In the rows, zero is written as 128.
A single turn carries every row of the set below to another of its rows. Some are shown first; where does it send the rows asked next?
Q546: [138 147 180 143 130  95 107  95 103 119 102 134 127 135]
Q153: [136 143 184 146 126  96 104 106 122 124  99 137 149 135]
Q439: [117 134  94 115 104 152 153 137 138  99 161 127 137 164]
Q739: [177 122 121 125 156 140 129 161 152 173 130 130 108 137]
Q709: [142 153 167 147 119 102  87 110 122 129  94 127 147 126]
Q407: [113 165 135 121 114 111 149 128 133 105 123 123  62 151]
Q56: [108 157 139 127 100 114 133 159 187 124 112 128 122 148]
Q989: [117 136  92 115 104 153 152 137 136  98 161 126 134 164]
Q13: [118 176 113 126  99 122 117 148 157 120 109 110  86 138]
Q523: [126 100 127 140 118 134 134 116  78 154 121 140 149  94]
Q384: [171 112 139 123 162 133 146 157 155 170 136 141 113 144]
Q527: [179 125 119 123 161 140 134 149 133 167 134 129  86 137]
Q101: [102 147 162 121 116 103 165 139 164 109 124 140  98 161]
Q559: [124  97 132 138 119 131 139 116  79 154 123 142 150  96]
Q550: [124  96 132 139 118 132 137 119  84 155 121 142 156  96]
Q656: [144 157 164 146 123 102  90 100 103 123  97 124 126 127]
Q145: [117 136  94 114 106 152 155 135 134  96 162 126 131 165]
Q293: [125  99 127 140 117 134 132 120  83 156 121 140 154  93]
Q410: [174 114 137 121 168 132 151 146 136 163 139 139  91 145]
Q719: [116 134  96 115 106 151 156 136 137  97 163 129 135 166]

Q739 moves to Q527
Q546 moves to Q153
Where do these go?
Q56 moves to Q13
Q439 moves to Q989
Q559 moves to Q550

A single turn carries every row of the set below to another of its rows. Some are shown first; where does it send the rows asked next?
Q992: [178  98 141 154 158 147 132 132 156 171 140 119  97 122 134 158  73 119
 119 106  79]
Q402: [151  93 146 158 183 134 127 137 153 171 146 121  93 133 135 162  84 113
 107 124  87]
Q106: [127 121 146 109  88 156 142  99 156 154 116 107 122 105 122 137  78 127
 128 123 143]
Q254: [ 96 104 168 137 155 138 104 112 141  79 130  44  64 136 132 141  53 153
 105 109 116]
Q158: [164  92 146 148 164 141 128 135 149 167 141 125  95 130 135 167  83 119
 116 121  78]
Q732: [101 116 150 147 145 132 145  98 181 167 138  72 112 116 118 112  67 120
  95 120 169]
Q718: [ 97 127 144 133 139 148 106 136 142  91  98  77  60  95 114 178  46 162
 111 108 118]
Q372: [157  98 142 169 187 136 131 135 162 176 146 115  94 127 133 150  74 113
 103 111  92]
Q295: [ 93 105 151 104 108 141 136 112 145 148 124 108 111 113 121 155  93 127
 113 151 147]
Q895: [154 135 112 150 224 147 151  57 158 120 127  84 120 100 154 144  76 118
 143  93 135]
Q212: [148 118 149 115 188 126 119 108 188  56  89  89  78 103 119 158  74 161
 129 122 168]
Q279: [157 136 109 127 198 172 147  74 151 123 103 112 112  73 145 172  68 127
 161  90 125]
Q390: [127 100 120 135 235 139 149  71 141 106 153  66 102 116 163 146  81 119
 123 112 132]
Q80: [112  77 124 106 216 159 141  97 122  98 147  82  84 100 157 178  76 128
 130 119 123]
Q664: [ 78 102 154 127 144 127 137 112 160 157 137  87 105 120 119 139  86 122
  91 149 162]
Q437: [118 144 166 163 161 132 110  81 146  82 128  57  98 159 148 109  69 130
 109 108 120]
Q68: [174 102 140 164 174 143 134 132 164 176 143 113  98 121 133 148  67 117
 111 101  88]
Q346: [131 100 119 101 193 179 140 100 128 110 115 110  90  74 145 193  67 134
 152 106 118]
Q4: [147 122 156 118 188 165 117 112 167  46 100 102  94 122 153 115  65 126
 114 110 174]
Q450: [159 135 118 120 174 120 131 116 175  47  92  96  93 100 132 154  79 151
 112 122 169]
Q340: [116 179 126 157 136 149 111 119 148 100  72 109  94  92 120 167  57 145
 117 104 123]
Q800: [158 137 124 121 175 144 129 119 161  42 100 105 102 111 154 127  72 131
 102 115 173]
Q943: [130 189 140 176 151 139 113  86 150  94  90  96 116 132 142 125  73 126
 116 103 123]
Q933: [141 110 173 114 197 154 110 107 183  57  94  91  78 117 130 136  66 145
 131 113 171]
Q155: [132 128 147 136 110 152 147  89 178 164 126  83 122 106 120 111  64 122
 116 104 158]

Q254 moves to Q340
Q895 moves to Q80
Q212 moves to Q800
Where do these go?
Q732 moves to Q295
Q402 moves to Q992

A single turn carries every row of the set below to another of its rows. Some are shown first; where does it send the rows asked next?
Q78: [140 109 110 136  83 169 145 139 206 136 152  91 126 107 119 124 156 123
 118  91 191 169 156 174 110 112 107 110 139 130 144  89]
Q403: [154 129 142 104  78 141 130 179 188 102  80 166 118 103 131 153  98 154
 108 100 161  72 148 110 114 138 102 100 118 139 157 107]
Q572: [160 134 154 105  81 116 144 136 140  96 185 140  82 130 132 147 123 175
 141 141 225 110 136 151 143 125 143 110 133  90 122 115]
Q796: [162 123 115 105  88 135 130 106 107 104 161 134  89 139 125 132 148 177
 131 112 213  99 154 146 117 116 167 131 120  82  98 119]
Q547: [130  81 111 105  75 164 103 158 219 145 165 139 107 116 110 155 148 145
 111  92 236 145 155 149  86 110 145 102 142 131 143 182]
Q601: [153 106 124 143  38 172  86 116 170 110 151 136  89 104 140 152 115 118
 132 113 218  60 168  98 119 126 122 121 109 176 159 130]
Q317: [147 116 135 104  94 130 115 153 166 127 187 139 117 104 108 140 154 131
 116 108 232  95 149 144 166 121 181  33 101 124 160 116]
Q562: [148 131 104 143 115 141 119 103 155 111 175 152 160 126  94 152 155 162
 103  87 217  98 194 115 116 173 154  86 116  83 153  96]
Q62: [160 121 122 142  73 164 145 139 206 149 128 100 139 101 100 142 147 131
 130  92 202 164 145 176 126 142 103 118 143 125 146  76]
Q740: [147  82 110 115  78 162 130 130 193 112 118 136 137  94 107 125 114 165
 133  71 196 102 151 131  71 158 180 103 137 121 151 199]
Q756: [144 112 113 124 106 143 118 138 164 108 197 142 159 112  98 146 154 141
  96 104 235  95 168 119 152 150 173  54 109 103 153  90]
Q593: [160 156 145 122  95 114 113 100 152 149 133 153  78 126 111 146 153 165
 150  81 192 100 181 160 108 138 151  69 105 106 167 155]
Q730: [136 112 134 126  46 181  74 111 175 127 171 120 105  92 121 166 114 126
 131 121 214  61 175  91 115 107 111 116 116 162 146 118]
Q875: [162  80 111 111  76 168 126 138 192 123 120 139 156  80  79 140 117 184
 145  76 209  99 140 126 101 186 164 103 155 113 153 166]
Q378: [156 141 117 116  90 108 127 124 138  89 166 109 119 120 102 152 123 169
 114 130 228  73 121 143 138 133 171 126 123  78 113 109]
Q903: [156 153 122 142 109 127 118  85 148 131 143 157 119 132 101 151 154 175
 130  76 195 100 200 135  93 167 143  94 114  85 160 129]
Q429: [161  79 112 104  75 173 110 154 204 146 143 143 152  85  65 163 134 183
 138  88 234 120 137 133 122 174 139 104 167 112 149 142]
Q472: [141 102 103 133  90 170 152 129 195 125 157  84 123  95 133 108 145 123
 112  79 164 148 152 169  99 100 130 101 122 141 139 112]
Q409: [156 137 153 103  87 116 112 134 162 147 154 144  76 112 115 139 153 144
 143  97 211  97 155 165 144 115 170  40  99 125 167 148]
Q270: [117 133 112 112  60 186  85 125 139 133 137  86 123 113 117 158 124 150
 174  92 224  81 165  74 133 144 108 107 136 145 154 116]
Q100: [164 125 140 101  83 132 141 119 120 103 175 146  74 139 138 135 140 180
 143 125 216 116 152 152 126 116 149 118 128  88 109 120]
Q890: [161 117 124 100  82 161 131 183 168 111  89 179 114 120 133 151 122 170
 120  90 172  96 158 108 129 151  83 104 133 138 153  90]
Q995: [129 117  89  81  98 173 101 185 153 141 106 139 127 130 130 161 149 152
  90  76 184 106 156 101 123  97 107 107 112 136 122  96]
Q220: [132  81 109 111  78 159 119 140 207 124 141 135 111 112 122 132 130 144
 117  80 211 125 160 143  65 120 169 101 131 130 146 206]
Q773: [181 113 117 143  75 160 157 119 184 141 115  96 149  67 110 127 116 143
 131  67 161 120 124 172 124 147 148 111 112 143 141 111]
Q174: [151 112 108 145  39 173  96 124 150 102 125 128  90 120 147 141 120 124
 153  94 225  69 160  95 130 154 127 118 116 174 170 135]
Q478: [159 131 102 113  93 123 124 107 117  97 157 116 111 129 108 140 139 173
 116 115 219  78 136 143 120 124 177 135 118  76 101 115]
Q946: [118 126 129 110  58 187  73 117 160 138 164  93 123  96 109 170 118 144
 152 112 215  72 174  78 122 115 104 109 129 146 144 112]
Q843: [135 136 132  96  84 137 115 177 189 112  85 139 128 103 128 159  98 138
  88  98 164  65 144 109 103 105 123 100 100 138 142 120]
Q845: [122 130 105  86  95 154 100 180 172 132  98 126 132 116 127 164 124 135
  80  85 176  81 147 105 107  85 124 102  97 137 124 115]
Q596: [156 141 141 113  85 104 136 139 150  89 179 121 104 120 114 157 114 171
 125 142 232  89 120 147 147 136 154 114 130  85 124 109]
Q418: [145  79 111 100  73 171  97 164 217 157 166 143 128 102  81 170 151 164
 122  97 248 143 144 144 116 137 130 104 160 122 144 150]
Q647: [181 122 125 146  69 160 150 129 194 151 111 102 151  79  95 143 127 142
 137  80 187 140 128 175 134 160 124 120 128 132 145  89]
Q397: [161 102 105 137  85 164 158 118 184 128 137  87 136  74 129 109 124 134
 117  67 149 123 136 169 106 118 151 103 109 148 138 123]
Q330: [148 110  97  88  92 177 116 187 151 131 103 165 119 130 133 155 147 168
 110  77 183 113 160 102 133 131  86 108 129 137 136  83]
Q787: [133 126 103 127  52 179  96 129 133 116 117 102 108 126 135 144 124 141
 175  85 228  81 158  82 137 162 121 111 130 159 168 130]

Q890 moves to Q330
Q875 moves to Q429
Where do these go?
Q593 moves to Q903
Q270 moves to Q946
Q796 moves to Q478
Q472 moves to Q397

A single turn carries every row of the set below to another of its rows. Some are shown first; where does it send the rows asked next?
Q795: [115 169 145 143 163 131 135 132 116 112 102 140 184 119 164 154 177  83
 153  85 142 108 145 142 129 100 110 171 148 103 105 129 140]
Q658: [124 135 147 132 112  88 121 107 108 144 148 152 102 131 142 116 120 117
 118 158 108 133 117 143 174 157 152 109 149 144  82 148 162]
Q54: [142 107 125 106 137  90 147 118 150 111 125 142 124 116 166 118 130 119
 138  90 115 118  94 121 172 155 120 163  98 173 123 104 126]
Q74: [128 123 125  95 109 120 112 120 130 108 152 115 108 111 144  97 104 148
 136  92  96 133 114  86 145 135 119 103 182 129  97 142 138]
Q576: [145  85  77 107 140 113 160 147  92 122  92 157 107 129 135 138 127 118
 100 114 100 143  93 120 122 131 139 130 172 111 138 143 129]
Q734: [139 119 151 161 179 134 102 113  80  77 146 128 145 110 111 124 117 122
 154 117 153  76 134 146  70 128  97 146 131 131 130 131 149]
Q445: [106 173 140 151 161 141 126 133 128 113 118 137 168 110 150 147 186  69
 145 100 138  99 144 142 123  87 130 157 146  98 109 128 142]
Q304: [145 151 126 162 126 126 120 106 114 120 128 125 128 125 107  96 102 134
 170 122 105 105 157 155 136 160  84 149 156 189 109 111 151]
Q999: [109 147  80 146 129 129 111 152 121  87  91 140 126 123 126 131 156 115
 168 122 113  85 159 142 144  73 145 117 103 112 117 110 128]
Q93: [107 160  99 161 125 120 103 154  94 120 123 129 110 135 102 160 128 112
 164 137  66 142 127 157 154 141 140 137  87 131  89 133 148]
Q185: [145 108 141 144 126 107 135  97  94 104 108 114 152  85 163 155  67 148
 119  94  94 165 123 120 126 129 114 144 142 119 157 125 148]
Q69: [114 111 117 151 149 124 146 138 132 115 150  92 144 103 115 141 154  87
 156 112 151  92 106 127 166  89  83 158  99 153 134 147 125]
Q908: [148  81 175 144 124 115 144 180 103  70 116 136 144 117 148 125 124 114
 131 105 150 121  99 150 106 124 112 120 115 119 173 146 129]
Q996: [124 114 128 148 143 156 156 184 103 113 139 124 156 113 117 119 132  90
 184 123 169 149 101 137 114 120  89 156 163 103 141 142 163]
Q496: [139 144 119 195 106 121 135 126 123 131 127 135 131 123 120  82 121 123
 167 125  95 108 152 158 140 141 102 149 154 187 104 128 167]
Q57: [133 158 141 176 110 128 121 115 123 119 126 121 107 101 120  92 106 126
 154 132  85 109 160 167 118 152  91 140 147 183 101 129 146]
Q46: [126 124 135 153 100 130  96 125  91 110 142 133 133 110 146 125 128  92
 124  88  86 145 102 133  48 144 124 135 136 115 149 175 137]
Q960: [144 102 181 152 131  97 148 171  90  75 113 131 131 104 149 123 115 117
 115 121 159 116  98 149 103 135 121 108 126 120 166 142 124]
Q685: [127 141  80 144 129 131 118 150 117  96 100 124 117 142 154 120 153 109
 159 129 117  83 177 150 134  67 137 116 108 111 117 118 141]
Q883: [120 142 158 131 122  87 106 107 106 141 159 148  88 133 135 137 137 110
 128 139 108 126 123 137 153 157 144 118 138 142  67 136 171]
Q905: [143 113 164 126 131 100 135  97 103 107 102 119 135  92 153 146  69 141
 131  92  96 167 123 123 132 118 113 140 142 121 173 138 119]
Q690: [102 114 106 135 159 120 149 144 130 122 144  92 140 100 143 127 139 100
 156  94 145 100  97 125 169  93  79 154  82 125 118 145 115]
Q678: [131 113 127 147 164 169 149 182 102 111 131 138 161 121 118 140 139  87
 164 122 163 137  99 151 119 116 102 161 156  93 139 149 173]
Q215: [119 174 148 160 131 151 146 163  75 133 113 129 134 130 134  89 136 110
 127 137  93  95 163 114 105 150 144 127 115  97 100 105 119]
Q797: [128 118 142 164 175 108 116 105  84  79 152 137 141 102 118 114 117 108
 161 115 146  73 132 155  91 108  69 136 145 143 122 139 155]
Q757: [116 141 151 130 128  80 108  95  99 133 153 151 114 135 140 118 139  94
 128 163 104 133 117 137 169 154 148 119 143 151  86 126 161]
Q416: [106 163 122 157 128 126 108 143  95 121 124 113 113 136 127 142 113 121
 157 140  59 130 119 150 172 134 143 146  77 138  85 136 137]
Q654: [142 130 118 110 150  90 132 116 148 112 118 159 134 122 163  98 122 133
 156  86 114 114  81 121 156 154 145 168  97 156 101 119 145]
Q180: [144 114 155 146 171 124 116  93  72  89 160 132 151 127 120 119  99 109
 148 128 147  76 111 133  96 114  80 143 131 123 131 137 171]
Q66: [158 103 161 142 125 100 140  97 100  96 104 124 162  98 145 143  82 151
 124  95 105 164 127 121 113 117 111 141 155 130 162 120 134]
Q400: [170  90  80 124 143 106 162 116  94 122 102 138 121 133 120 129 137 118
 104 116  97 155 102 107 124 115 158 117 155 120 119 147 125]
Q671: [ 89 146  88  98 127 101 132 156 110 162  90 148 147 127 144 158 127  87
 128 124 121  94 118 142 158 112 117 158 126  84 122 159 133]
Q300: [119 106 144 156 154 183 144 187 114 113 140 135 161 118 133 127 130  94
 160 119 165 143 111 148 114 128  89 155 167 108 128 138 149]
Q29: [135 111 136 111 142  86 137 112 139 107 132 159 117 110 154  91 107 134
 151 114 124 125  93 125 169 148 111 178  99 165 111 107 138]
Q52: [104 124 139 162 131 147 125 123  76 104 136 141 126  94 145 126 136  83
 130  90  89 146 118 125  46 155 129 133 146 105 150 147 142]
Q820: [105 163 129 136 126 154 147 134  80 142 107 125 113 129 133 114 123  95
 125 139  87 104 180 117 103 148 148 110 121  86  98 117 133]
Q541: [134 126 141  98 116 121 118  98 131 127 146 111  82 106 140 108  97 152
 143  96 109 138 119  91 143 120 121 117 176 131 109 141 149]
Q20: [110 100 122 158 112 136 115 123  96 114 122 145 141 104 151 127 131  99
 124  84 102 153 132 141  52 154 137 133 153  89 155 160 141]
Q623: [118 124 129 145 148 134 164 135 142 119 142  79 152 102 134 126 145  91
 136 101 133  87  90 124 169  94  78 135 112 121 136 159 115]
Q324: [115 155  84 143 125 122 100 146 117 101 109 125 123 132 132 121 137 110
 172 135  98  78 170 149 137  59 131 128 116 111 105 117 139]
Q168: [107 177 102 159 139 140  97 153 100 119 115 110 107 140 121 139 121 117
 161 143  66 140 111 161 151 138 138 151  92 142 103 138 141]
Q638: [132 135 141 100 109 126 122 112 137 119 149 122 112 104 143  95  93 156
 136  96 108 155 110  87 127 145 133 115 177 123 109 137 139]
Q76: [102 152 135 156 160 151 125 127 130 110 101 153 177 104 159 150 173  93
 150 101 154 101 142 144 134  89 119 166 153 114 113 110 144]
Q731: [100 171 137 147 107 152 123 138  80 146 119 125 115 129 137  87 134 100
 135 127 110 108 171 125  95 167 145 111 120 102 114 117 123]
Q488: [112 148  87 119 123 103 134 156 108 169  92 146 167 108 157 136 113  98
 128 146 114 101 126 157 142 110 110 157 133  65 140 142 135]
Q150: [138  80  99 116 144 110 173 134 104 117  94 147 120 133 126 122 136 126
  97  97 109 158  95 106 151 130 137 134 165 112 122 150 110]
Q152: [143  83 182 140 136 111 146 175  92  84 121 145 139 120 148 123 100 105
 124 126 148 136 119 155 111 133 110 110 130 110 168 143 112]
Q736: [ 99 145  83 125 133 104 138 147  82 178  80 138 143 126 145 150 128 102
 110 135 127 114 128 154 153 114 120 146 132  79 119 155 123]

Q74 moves to Q757
Q46 moves to Q400
Where do these go?
Q324 moves to Q445
Q304 moves to Q731
Q20 moves to Q150
Q541 moves to Q883

A single turn carries every row of the set below to another of its rows. Some are shown first; where does it send the rows asked next?
Q169: [ 87 174 125  81 148 116 179 158 184 136 119 160 119 166 147 135 129 172
 137 118 140 118 150 150 119 159 105 109]
Q111: [ 65 172 119  90 145 114 181 152 184 119 116 129 122 165 148 128 138 176
 151 132 127  95 159 161 126 160  91 108]
Q941: [115 116 122 108  92 124 121 132 123  61 133  91  76 151 157 153 128 107
 189 149 143  88 111 135 148  83 152 115]
Q823: [113 158 119 111 170 113 123 140  99 142 118 106 121 124 103 175 135 159
 104 116 136 118 172 164 117 131 148 133]
Q91: [120 179 117 101 145 153 173 164 189 129  89 158 125 177 131 148 102 147
 159 149 125 110 128 138 126 135 143 103]
Q43: [116 170 126 118 164 121 117 135 114 136 114  96 123 122  91 178 129 154
 102 125 121 109 160 146 120 126 158 138]
Q781: [106 109 132  83  82 127 139 130 165 103 142 148  93 134 187 165 116 147
 175 107 162  89 116 128 167 114  98  93]
Q240: [111 155 113 129 159 119 129 144 100 125  95  86 127 118 102 172 136 171
 120 131 121  97 175 175 122 135 139 120]
Q73: [ 87 124 106 110 141 127 102 143 131 132 119  70 112 126 133 130 122 182
 135 129 110  57 148 142 125 131 143 121]
Q765: [ 87 166 139  73 110 121 177 134 136  78 169 132  85 154 157 197 151 105
 143 120 166 142 148 159 161  92 114 123]
Q583: [ 63 122 141  90 113 100 117 103 131  92 156 115 107 111 144 205 152 152
 155  85 141 119 138 136 161 113  87 120]
Q171: [118 130 139 107  75 112 149 149 184  76 141 140  82 140 173 155 111 168
 184 114 164  86 128 117 150 115 111  86]
Q936: [158 138 142 122  94  91 159 131 107  71 116 129  85 127 149 170 139 123
 149 136 185 106 156 172 149 117 114 103]
Q695: [ 87 187 130  93 156 118 172 142 195 136 112 157 133 167 130 145 125 159
 146 125 135 112 150 145 129 160 104 116]
Q329: [ 91 120 108 104 157 130  86 137 124 146 121  90 120 129 123 148 116 171
 139 116 113  84 136 130 119 125 158 129]
Q560: [ 51 179 113  82 169 140 163 154 172 116 121 129 125 187 122 159 136 146
 165 133 105 141 132 145 115 126 139 126]
Q160: [ 76 123 137 117 122  75 117  94 119  67 135  96 109 128 132 179 158 129
 186 113 147 108 146 155 153 120  95 127]
Q207: [100 127 123 114 119 143 136 120 126  82 103 143 123 137 132 232 128 128
 204 116 132 142 121 149 163  95 121  98]
Q904: [ 95 143 129 135 116 127 137 133 149  57 106 125 116 144 117 220 125 151
 221 119 126 136 125 132 148  95 131  96]
Q320: [ 70 137 140 120 126  80 111 105 137  74 159  95 108 119 126 198 145 153
 181  92 151 110 159 138 154 110 104 126]
Q287: [ 97 124 126  84  88 155 125 141 127  79 153 103  76 142 157 192 126 119
 159 129 130 114 104 122 154  66 158 113]
Q325: [125 166 128  95 137 124 125 149 134 142 141  94  95 131 125 138 120 154
  79 132 137  82 153 130 119 122 163 137]
Q961: [120 163 112 100 134 133 145 167 114 122 134  74  89 140 134 133 129 153
  95 150 135  78 167 162 119 114 165 126]
Q551: [130 148 114  89 137 133 126 164 122 145 140 100  89 139 141 130 115 153
  93 133 145  85 152 144 115 117 173 128]
Q338: [112 135 119 113 146 130  91 135 137 147 114  93 119 120 114 148 110 172
 122 121 113  74 134 118 123 130 157 128]
Q336: [114 162 106 114 136 150 179 173 168 116  71 142 126 166 137 147 113 172
 171 152 119 100 140 162 124 142 128  87]
Q900: [155 134 141 108  88 125 157 142 110  95 118 151  91 109 150 210 128 145
 131 112 170 125 144 156 157 106 116  90]
Q290: [ 57 183 104  93 156 149 177 163 169 100 111 106 118 189 128 150 136 144
 169 157  99 116 139 159 121 120 141 119]
Q815: [ 86 168 152  93  98  86 180 133 134  44 145 114  78 151 141 175 171 125
 147 130 147 140 141 155 137 111 101 118]
Q928: [ 94 130 133 126 104 117 141 128 128  46  90 117 107 144 121 199 146 139
 207 135 112 137 106 139 140 104 123  98]
Q716: [163 151 144 129  96  99 154 146 122  80 132 133  86 116 142 194 121 149
 144 117 190 107 170 155 150 108 125  98]
Q363: [121 119 143 103  65 103 154 141 158  65 117 134  78 137 172 141 133 157
 173 128 150  91 111 128 141 124 100  86]
Q833: [ 89 187 148  98 110  96 180 143 156  54 168 120  81 154 140 193 151 132
 155 119 166 141 163 149 145  99 114 120]
Q235: [110 156 108  99 143 158 164 172 175 130  84 159 122 175 139 148 105 164
 171 141 117 117 119 140 117 133 148  94]
Q613: [ 62 186 116  88 164 143 158 145 193 120 118 130 130 186 121 151 124 137
 168 141 107 119 126 133 125 129 139 128]
Q971: [114 130 123 113  94 135 116 145 140  65 153  90  75 145 149 176 112 129
 185 134 144  93 123 118 149  68 170 112]

Q43 moves to Q613
Q336 moves to Q961
Q207 moves to Q287
Where do these go?
Q716 moves to Q833
Q235 moves to Q551
Q160 moves to Q928

